One turn moves each row of this set onto another row. After a few examples, where does it send each row asked below?
K_668: [ -9   4   5 -12  -1 -13  -6  -3   4   6 -11   8   0 -20 -11   3 -18   4
  18 -23   5   7  -9   7  33  -7   1   7  15   6  11   8  -3  12 -29  -1
   5   6  15  10  33   0   4]
K_876: [-12   4   8 -14   1  -4 -12  -5   6  12 -12   5   6 -22 -13   5  -9   5
  19 -12   2   1  -7   4  26  -2   6   4   8   1   0   2   0  15 -40   6
  11  11  17  13  34  -4   4]
K_108: [  1  10   0 -11   4 -11 -14  19   3   1 -25  -8  -2   3  16  11  -3   4
 -13  -6  -6  -3  10 -23   3  13  -2  11 -22  -4   3   0   3  15  16   7
  15  -1   0   6  -6  -8  21]
K_409: [ -5   8   1   9   8  13   2  -8   6  -9   3 -21   2   0   4   5  -8 -17
  -1  -4 -13   3   9  -6   7 -15  -2  -8   5  -6  -8  18   1   9  -2  20
  -1 -12 -12  -4   7  -1 -28]
K_905: [  1  10   2 -10   2 -15 -11   6   8  12 -15  16   6 -16  -9   4  -8  13
   2 -11   5   3  -3   2  45  22  -2  14   1  -7  19  -5  -2  10 -22   0
   9  18  22   6   8   3  11]
K_31: [ -4   3  -1 -14   3 -10  -4   1  12  10 -14  10   8 -14 -16   5 -10   6
   8 -16   1   7  -6   4  42  14   3  11   9  -5  15   1  -3  17 -33   5
   5  19  24   9  24  -3   5]
K_461: [-11   1   4 -10   1  -9 -11  -7   0   7 -13  10  -1 -22 -10   2 -13   9
  18 -21   3   7  -8   2  30  -6   1   8  13   5   2   6   3  18 -38   5
   7  11  16  14  34   0   8]
K_419: [ -9   7  -3  -7   3 -13  -9  15  -9  -5 -17  -6  -9  -7  15  17 -10   2
  -8 -16 -10   9   3 -28  -3  11 -12   3 -13  -1  -6   7   5  20   7  -6
  12 -17 -11  12   3 -23  20]
K_84: [  1   8  -7 -10   2 -14 -12  20  -1  -2 -27  -3  -4   5  15  11  -6   7
 -14 -10  -4  -1   9 -26   7  12  -2  11 -19  -5   2   2   7  14  14   2
  15  -3  -4   4  -6  -9  23]
K_590: [  0   4  -8   6  11  30   7  -3   3 -14 -17 -12  -7  -4   4  -1   1  -2
  -9  -5  -3 -10  18 -10  23  19  -9  -1  -3 -14   6  -5   8   6   8  -2
  -2  -3  -8  -6 -12  -2 -28]
K_168: [ -6  10   5  -4   4  11  -4  -4  -1 -11   9 -20  -5  -5   1   7 -14 -16
   8   0  -8   4   0  -4   6 -21  -4 -11  15   2  -8  18  -5  11 -13  14
   7 -16  -9  -8  18  -6 -21]
K_781: [  1   5  -6   9  11  32   2  -4  -2 -13 -17  -8  -6  -3  10  -4   3   2
 -11  -4  -4  -8  22 -14  19  19 -12  -2  -4 -13   1  -6  12   7   4   2
  -3   3  -6  -1 -10   0 -27]
K_691: [-12   8   9 -16   0  -9  -7  -1  11  11 -10   3   7 -21 -15   6 -14   0
  20 -14   4   1 -10   8  29  -4   5   4  10   1   9   4  -5   9 -33   1
   8   6  17   9  33  -3   0]
K_228: [  6   4 -20   9  10  24   9   1   0 -15 -16  -6  -7   1   1   2   0   1
 -15 -14   2  -5  18 -13  25   8  -6   0   0 -12  -3  -5  12   1   3  -7
   1  -9 -16 -13 -10   2 -23]
K_898: [  0   7  -1 -12   4 -12  -9  19   7  -1 -28 -10  -4   1  11  13  -3   0
 -12  -7  -7  -3   6 -18   7  14   0  13 -20  -3   8   1   0  16  21   5
  15  -6  -3   3  -8  -8  20]
K_951: [  3   4   0 -13   8 -12  -6   5   2   8 -29  17   5  -8  -7   4   0  12
  -2 -13   1  -1   4   2  39  23   5  15  -6  -6  25  -8   6  16 -10   1
   7  19  19   1  -1   2  13]
K_159: [  5   3 -12   9  15  29   7  -4   5 -14 -17 -13  -7  -3   1   3   6  -4
 -12 -10  -2  -7  17  -8  23   9  -4   2  -2 -10   2  -8   6   7   8   1
   3  -8 -11 -11 -12   4 -23]
K_269: [-13   3   0  -5  12  -2  -7  -4 -13  -8  -6  -6 -16 -26   0  10  -5   7
   3 -14  -2   9  -1 -19  13  23 -25  -8  -1  -8   6 -20  -6  16 -17 -20
   4 -12   9  16   6 -32   7]
K_922: [  8   6  -5  12  15  31   2  -5   0 -10 -11 -10  -5  -3  10  -1   6   0
 -14  -9  -2  -5  22 -10  16   9  -8  -2  -4  -8   0 -11   7   4   4   5
   2   0  -6  -5 -13   7 -24]
K_917: [-13   4   2  -6  11  -1  -6  -3 -10  -7  -6  -9 -15 -25  -2  10  -7   4
   4 -15  -2   9  -2 -16  15  23 -24  -7   0  -8  10 -19 -10  15 -12 -22
   4 -15  10  14   5 -32   5]
K_412: [  2   4 -14   8   8  26   8   0  -1 -18 -19  -7  -9  -1   5  -2  -4   2
 -11 -11   0  -7  18 -12  26  17 -12   0   0 -14   6   0  12   4   9  -7
  -6  -4 -11  -7 -10  -2 -26]
K_733: [ -3   3   1 -12   3 -10  -8   0   8   9 -13  11   7 -14 -13   4 -10   7
   8 -18   0   9  -5   1  41  13   1  11  10  -4  13   1   0  18 -35   6
   4  23  25  11  24  -2   6]
K_863: [  3   6  -3 -13   6 -12  -7   8   2  10 -28  18   8  -6  -8   3   0  14
  -2 -11   3  -2   6   0  38  23   5  13  -7  -9  21 -10   9  14 -14  -1
   7  19  18   2   0  -1  13]
K_824: [  3   4  -3 -13   7 -12  -7   6   2   9 -31  18   5  -7 -10   4   2  13
  -2 -12   1  -1   4   1  40  23   6  14  -6  -8  21  -8   8  17 -13   0
   9  18  18   1   1   0  14]
K_368: [ -3   3  -2 -12   3 -12  -6   2  10   8 -14  12   7 -13 -14   4 -12   7
   7 -19   1   9  -6   2  42  13   2  11  11  -4  15   2  -2  16 -34   4
   4  21  23   9  24  -2   5]
K_127: [-14   3  -1  -4  10  -1  -6  -3 -12 -10  -7  -6 -17 -25  -1  10  -8   6
   3 -16  -2  10  -2 -18  15  22 -25  -6   1  -7   9 -18  -7  15 -13 -23
   4 -15   8  14   5 -32   6]
K_736: [ -8  15   8   5  -3   3  -3   1   5  -5   8 -11  -3 -12   3   4 -13 -15
  11  -6 -14   7  -1  -5   6 -22  -2  -5  16   5 -11  14  -3   4 -16  23
  11 -14  -6   9  17  -4 -21]
K_233: [ -5   4 -13  13   3  11   1  -7  -4 -12  -2 -10  -3   3   5   4 -12  -7
  -4  -9 -10   7  11 -15  11 -18  -4  -6  10  -8 -18  23  14  10 -12  16
  -1 -10 -19  -5  12  -3 -22]
K_866: [ -3   3  -2  -8   5 -12 -10   1   8  11 -20  14   2 -19 -14   7  -3  14
   3  -9   2   1  -4   2  47  23   1  17   1  -7  16  -4   1  17 -25   3
  13  16  20   5   8   1  14]
K_504: [-13   5   3  -6  11   0  -7  -3 -10  -6  -5  -8 -15 -26  -1  11  -5   5
   4 -12  -2   8  -1 -18  13  24 -24  -9  -2  -9   6 -20  -9  14 -15 -21
   5 -12  10  16   5 -32   5]
K_511: [ -7   3  -9  11   6   9   6  -8   3 -15  -2 -17  -4   2   1   5 -12 -14
  -2 -11 -13   6   6  -8  14 -17  -3  -3  11  -5  -8  24   6  12  -3  15
  -2 -16 -18  -7   8  -2 -24]
K_16: [  4   8   1 -13   7 -12  -8   7   3  10 -28  18   8  -7  -6   3  -1  12
  -2 -13   2  -2   4   2  37  23   4  12  -7  -9  24 -10   5  14 -12  -1
   7  20  20   2   0   1  11]
K_692: [  0   6  -8 -11   1 -15  -8  20   4  -5 -29  -6  -6   3  10  13  -6   3
 -13 -11  -5  -2   6 -22  10  13   0  15 -17  -3   7   4   3  16  19   0
  15  -8  -6   0  -8  -9  22]
K_559: [ -6   5  -5   1   2  10  -7  -5 -11 -13   5 -10 -10  -4   3   5 -14  -7
   4  -4  -8   6   2 -13   9 -23  -6 -10  18   3 -17  21   6  15 -23  13
   7 -13 -13  -5  19  -6 -13]
K_375: [ -4   3   2 -13   4  -8  -7   0  10  10 -13  10   8 -15 -14   5  -9   6
   9 -15   0   7  -5   3  40  14   3  11   8  -4  14   0  -1  18 -34   8
   5  22  25  10  24  -2   5]
K_352: [  3   4 -12  11   8  28   3  -2  -7 -16 -17  -3  -8  -1  11  -5  -2   6
 -13 -11   0  -5  22 -17  22  16 -13  -1  -1 -13   0  -2  14   5   4  -4
  -6   2  -9  -3  -9   0 -25]
K_646: [  9   8 -13  12  10  25   2  -1  -5 -13 -12  -2  -4   2  11  -1   0   5
 -16 -14   3  -2  22 -17  18   7 -10  -4  -3 -11  -5  -8  12  -1  -1  -1
   0  -1 -10  -8 -10   5 -22]
K_227: [ -4   9  -4  10   6  14  -3  -7   0  -7   3 -14   4   3   9   4  -9 -10
  -3  -3 -12   5  13 -13   3 -15  -4 -10   5  -9 -18  18   9   7 -12  21
   0  -6 -13  -2  12  -2 -26]
K_230: [  0   5   3  -8   5 -13 -11   1   7  10 -17  14   2 -19 -10   4  -5  13
   2 -12   3   4  -3   2  47  21  -2  16   2  -4  20  -5  -1  16 -21   4
  10  19  23   7   7   5  13]
K_572: [ -9  15   1   5  -6   3  -5   3   0  -6   6  -5  -1  -8   4   4 -12  -8
  10  -6 -11   6   2 -11   6 -22  -2  -7  16   0 -21  15   6   3 -25  20
  12 -12 -11   9  20  -7 -19]
K_303: [-11   8  -6   7  -5   2   0   1   1 -10   0  -6  -8 -10  -2   6 -12  -9
  10  -9 -13   6  -2 -10  13 -22   0  -2  20   2 -19  19   8  10 -23  19
  12 -18 -15   5  19  -8 -16]
K_549: [ -6   5  -3   0   2   7  -2  -5  -5 -16   6 -15 -11  -5   0   6 -17 -12
   6  -7  -9   7  -2  -7  12 -23  -6  -7  21   5  -7  23   0  15 -14  11
   6 -18 -14  -9  18  -6 -16]
K_360: [ -6   9   2  -1   3  14 -10  -5  -6  -8   9 -15  -4  -5   3   6 -11 -11
   6   2  -9   4   4 -10   3 -21  -5 -13  13   0 -18  16   3  12 -23  16
   9 -10 -10  -4  19  -7 -18]
K_778: [ -9  10   5 -10   5  -9 -13  15  -6   1 -14 -11  -4  -8  18  16  -6   0
  -8  -8 -12   7   6 -27  -9  13 -11   1 -18  -1  -6   2   1  18   6  -1
  14 -13  -6  14   3 -22  18]
K_651: [-11   7  -1  -9   4 -15  -5  15  -3  -6 -18 -11 -10  -9  10  19 -10  -3
  -6 -16 -11   8   0 -22   1  12 -10   6 -12   1   2   7  -1  21  15  -8
  12 -23 -12   8   2 -23  18]
K_577: [ -2   8  -3 -11   1 -13 -11   7   8  12 -18  16   6 -15 -14   7  -6  15
   3  -9   5   0  -3   1  45  23   1  13   0  -9  15  -5   2  12 -27  -1
  11  17  20   5   9  -1  11]
K_589: [-11   7   1   7  -2   2   1  -2   5 -11   2 -12 -10 -13  -2   5 -12 -15
  12 -10 -15   7  -3  -4  14 -23   0  -1  21   7  -9  18  -1  12 -14  21
  12 -20 -11   6  16  -4 -18]
K_883: [-10   9   8 -12   7 -10  -8  14   0  -1 -15 -15  -6 -11  13  19  -5  -7
  -5  -8 -13   6   2 -19  -5  14  -9   2 -16   0   2   3  -4  20  13  -3
  15 -19  -6  11   1 -23  15]

K_863 goes to K_824
K_646 goes to K_228
And these:
K_303 goes to K_589
K_504 goes to K_269
K_233 goes to K_511
K_691 goes to K_876
K_559 goes to K_549
K_108 goes to K_84
K_866 goes to K_230
K_419 goes to K_651
K_31 goes to K_375
K_781 goes to K_352

One turn moves each row of this set onto another row. After a few examples, where does it send each row asked below?
K_687: [-22   5 -13   2  15  -9  -3 -22  15  -1 -14  -9  -1   8   0   4  15   9
   0  -3   2  -4]
K_701: [ 19 -10 -11  -7  -1  -3  13  -1  -8  -7   4  14  -3  10 -20  -3  12 -12
   5  -5 -16  19]
K_484: [  6   8  10   4   8   1 -11   8  -8  -8  -3  -4 -15  -8  -6  21  18  -8
   1  -4  -7  21]
K_121: [ -2   5  10   0   9  -2 -13  12  -2  -6   1   8  -3 -16  -3   9  26  -6
   4 -15 -10  19]
K_102: [ -2  -3   1   5   3  -3  -4   0  33  14  -1  14  13  11   2  -3 -20   8
  -6   4  10   8]
K_6: [-19 -10  -4  15   1  12   4  18  -8  14   4   9   2  15   9 -13  -4   5
  -1  13 -12  -9]
K_427: [-32   4  -5  27   7   0  -2  -5  -2   4   0   0  18   8  -6   4  10  11
   5  -1   8  12]
K_557: [-32  -1  -7   1  -5   8  -3  13   3   3  -8   2  -3   8  18  -4   3  -3
  -7  12  -5  -9]
K_212: [ -8   2  -2  24  -1   5   4  -2  -1   1  13   6  15  19 -26  10 -12  18
  -3   1 -11   4]
K_36: [ 12  -6   6   8   9   2   6   5 -20  -9  -8  -1  -9   5 -14   9  12 -13
   4   2  -3  24]
K_73: [  1 -11  -5   4  -3  15  -4   7  10  16  11   7   3  25   4  -9  -8   5
   0   6 -20 -16]
K_265: [ 16   8  -8   0   1  -1 -12  -3   3   1  14  -2 -16  -2  -6  15  23  -5
  10  -4 -16  23]
K_843: [  1   4 -10   0   7  -6   3 -19  16  -3  -2  -2  -4  20 -21  10  -7  17
  -9  -1 -18 -11]
K_526: [-12  -2  -8 -11  -9  11 -13   3  22   6  -2   1  -4  17  14   1  -1  -3
  -7   4 -14 -17]
K_576: [-15   2 -10   8  10 -14  11   3  18  13  -4  17  -4   0   4 -10 -16  14
  -9  15   5   8]
K_90: [-13   3  -9  -1  -3  -9   5   2  28   6  -6  14   4   6   2   1 -20   6
 -14  12  10  10]
K_202: [ 21  -5 -12   4   2   0   6  -6 -11   0   8   1  -9  11 -14   3  17 -11
  12   1 -10  26]
K_525: [  6  -8  14   4   5   3   4  15 -16 -13  -5  12   5   0 -18   5   9 -13
   0  -9  -7  20]
K_998: [ 10   2 -15 -11   4  -8  -4  -4   7  -1  10   9 -11  -5  -5   1  28  -6
   8 -12 -20  18]
K_40: [ -4  -5  -1  14  16  -8   2   3  23  22   1  15   6   4   4 -13 -15  17
  -2   7   6   5]

K_557 goes to K_526
K_90 goes to K_102
And these:
K_525 goes to K_121
K_687 goes to K_843
K_36 goes to K_484

One turn moves each row of this set onto another row. After a few examples, where does it send each row asked below?
K_707: [  1   5   5  -1  14   1   7  14  12  17   6 -16  -1  -7  14  -3 -27  -7
 -15   4  31  -6  29   0   9   0   8  -1  28 -11  -5 -19   2 -10  -5  -3
  -2   2 -20 -21  14   7   7   2  11  -3  24  -2   3   3]
K_124: [  4   8   2   2   4   0  -5   8   5  21   7 -14   5   0 -14   8  16   2
  -8   6   2  14  20  -3  11   0   5 -21  -9 -24  -2 -33 -21  -5   6 -14
  20  -1 -10  16  19  -2   2  -2  -5 -10  10   5   3   6]
K_502: [-13  10 -19   5  15 -18   0   0  -4  24 -17 -17 -11  -8   0   4  -1   0
   9  14 -17   3  18  11  10  25   6  27  17  -5   1   3   9  -5  -6  19
  11  13 -13   0  -5  -1   8   8   4   2   9  11  -4   7]
K_493: [  7  17 -10   0   6   4  -5  10  -2   7  -1  -7 -11   4   3  -2 -13   0
  -8   6 -18   1  -2  12   5   2  17  25  29  -4   2 -15  21  12 -11  25
  -1 -14   2   7  -3 -15  17   1   9   6  19 -12  -6  -1]
K_289: [  7  19  13  -1   0  14   1  23  12  -9  -1 -21 -13 -14   7  21  -5  -6
 -21   9  -2  21   2   4   1 -18  12 -15  19 -13   2  -6  20  -7   1  -9
  -4 -10 -13  -7  19  -9  15   1  -2  10   9   0 -10  -1]
K_197: [ -4   8 -11   1  10   1  24   9  21  17  -6   7  -5  18   4   0  -7   1
 -19   2   0  16  -1 -13  10   8   7   3  37  -6  -1  28 -10  -8  -4   3
   6  -4  13  -3   9   1  14   1  21  -1   6   0   1   5]
K_720: [ -5   9  -2   5  14 -10   3  23  15   2 -21 -12   0 -12   4  -5  -6  -7
  -9 -14  19   5  22   9  22   4  12  20  24  -4  -3 -24   9 -23  11 -17
   7  -7   0  -7  14  10   9  -7  13  -8   1   4  10 -15]
K_988: [ -2  10  -3 -15  15   0  -6  -1  -7  22   3  -3 -10  -4 -12 -14   6   5
   2   9  -7   5  11  23  -5  -1   8  23  28   6   3 -15  16   3   2  12
   7   3 -10 -11 -18  15   5   1  14   0  16   5  -8   4]
K_334: [  7  10   5   1  21   7  -6  -5   9  -7   3   1  -7 -17  -2   8   7  -1
   5   3  -1  13   7   6  -5  -7   9 -26  17  10   5 -13   9   2   5 -21
  -4  -7  -5   6   0  10   0   6 -13  15  16  13  -2  10]
K_939: [  4   5  -1  11  17   6  -9  19  16  21   4  -1  -3  -5   1  -1  -1 -12
 -33   8  16  16   4  -5   5  14   1   4  23  -1   4   6  -9   2   6   9
  -3 -15  20   3 -23   6  22  -3  16   0   6  -8  -7  -4]
K_846: [  3   2   1   4   6 -12  -7  16  -6   8  -7   1  23  -1  -6   6  13 -12
 -25  12 -31   7  -1   5  13  -1  -2   7  10 -22   8  10 -12   5 -21   7
   3  -8   2   9  -9   3 -11  -8   0  -2  21  13   6   8]
K_888: [ -5   2  13  -5  -5 -10   4   7  -2  -2 -22 -10  14   6  12   3  17  -1
 -17 -11 -10 -22  21  -2  21   6  13  -3  -1  -9  -3 -17 -20   7  -7  13
  17  17  -8  -1  -5   4   5  -4  16  -3   2  -8 -12  15]
K_238: [ -2  -4  -3  12  17 -10   6  24   7  18 -21   4  -2 -10   2   9 -12  -7
  -5 -11  12 -17  13  -3   6  -3   2   2  21   7   0 -18   4   7  -8  -2
   3   4   0   3  35  11  16  -3   4  -6  24  -6   9  -3]
K_600: [-15  14  -9   7  29   0  19   5   6   7 -16  -1 -12   2  -4 -15  12   3
 -27  -5   6   5  12  -6  15  19  -5   7  14 -17  -7  15  -3   2  -4  17
  20  -2   0 -26  18  13   3   3  13  11  10   8 -12  -7]
K_13: [ -6   2   7   7  26   0  10   1  17  -6  -6  -6  -6 -21   6  40   5   2
  -7  10 -13   1   6 -12   7 -13   2  -3  16  -6  -4   1   6  -8   5   0
   6 -15 -10   6  30   4   0   8 -13  -4   0  13   4   3]
K_608: [ -7   8  -1  -3  -2 -11  17   5  12   1  13  -9   3  31   7  -2   2  -9
 -29   4 -18 -11  19 -20  11  -3  11  17  12 -13  -3 -29 -20   6   2  15
   4   0  -5  -3   8   1  -5   0 -12 -10   5   6   2   5]
K_536: [ -5   6   6   1  18  -9 -12  -2  13  13  -4 -18  10   6  -6  -4   9   0
 -28  11  -5  13 -12  -5   7 -19   4   7  -6 -28  -3   1   5   6  -6  24
  -3  -6 -18 -12  -4  10  -4  -8   9  -6  -8   6 -11  19]
K_604: [ -6   5  -4  -2   7  -6 -11   7   7   1  -7 -12   0  42   5  13  17  -3
  -5   2  -7  17 -15  11  12   1   0   3   2  -6   1  15  -4   2  -1  16
   3  -1 -12 -15  -4  -3   3   1 -16  15  14   4  -3   5]
K_242: [ -6  -4   7   6   0  11  13  -6  -4  12   7 -16  -6  -2   4  18  24   6
  -5   2  14  -1   0 -20  15   3   9 -13  -6 -19 -10 -20  -9  -4  -4  -4
  10   2 -22   2  20  -7   2  -5 -13  -6   1 -12 -14   2]
K_973: [-11   6   9 -10 -18   7  11  11 -11   2   0 -23   3  20   7   0  15 -19
 -19  -7   5 -10  -6  -3   2   1  -3   6  24  -1   4 -12  -1  -5   5  13
  -8  12  -5   6  -6   1   5 -21   4 -11 -12   2  -8   8]
K_953: [ -2  11 -19  -1  37  -1 -10   3  -8  12 -13  -4   1  -8   8  -4   7   7
 -18  -6  17   3   6  -3   7  -2  -7   6  10 -18  21   3 -17   7   9  10
  15  -2  14  -7 -10   8   9  -4  12   7  20   6 -10 -15]
K_601: [ -9   6   5   1  15  -4   1   8   3   4 -16 -20  -4 -36   1  12  14  -6
  -7   8 -11  20  32  -5  11  -2  12  -5   4 -14  -1   1   6 -12   5 -26
   7   3 -18 -12   2   0   6   1 -12   8   8   7  -2   2]
K_575: [ -3   5 -12   8 -15   1  -6   8  13 -10 -20   1   1   4   4   5  29   2
 -19  11  -6  16  -5   4  13   7  17   8  24 -10   1   0 -12   2 -14   5
  -6 -13 -17 -16 -23  21  -9  -1   4  -1   3   3  -6   5]
K_895: [ -3  19 -13  -3  -7 -27  -2  11   7   7   1 -26  12  15   5   6  17 -11
 -15 -13  -1   6   9  11   9  14   2  -2  10   0   3 -36 -19   3   3   7
  -5   7   8   8  -2  19  -4   4   6  -2   7  18 -12   7]
K_248: [  6   5   1   0 -14   3  21   5   2  -4  26 -15  -7  10   4  26  22   1
  -8  -3   7  20   5  -7  25   3   7  -6  15 -15  -9 -23  -4  -8   2 -13
  11  -9  -7   5  14  -4 -10  -1  -4  -4   9  10   1 -14]
K_463: [-12  -9  -2   7  22  -2   7   1   9   5   4   1   0  -4  16   6 -21 -14
   0 -16  22 -11   5   2   9  19  11   7  21   4   3 -12  16 -15   0 -10
  -2  11   4  -1   6  -4   0  -5  -6   4  13  10   0 -10]
K_7: [  5  -2   3   7 -19   8   4  10   2   0   2  -2  -4 -11 -13  17  21  -4
  -9  -7   6  12   2  -4  12   7  10 -24   5 -16  -1 -25   6   6   0 -13
  13   6  -4  23   4   2  -1 -14  15  -9  -5   6   1   0]
K_109: [ -5   6   2   2  11   2   1   5  18  17 -10  -6  -7  -6  12  18  -1  10
 -10   7 -18   0   4  16  11   4  14  37  31  -3  -4  -7   0 -16  -8  31
  17 -12  -8  -3   6  -3   7  13  18 -10   3   1 -13   8]

K_124 goes to K_242
K_939 goes to K_953
And these:
K_13 goes to K_289
K_895 goes to K_888
K_238 goes to K_707
K_846 goes to K_536
K_988 goes to K_502

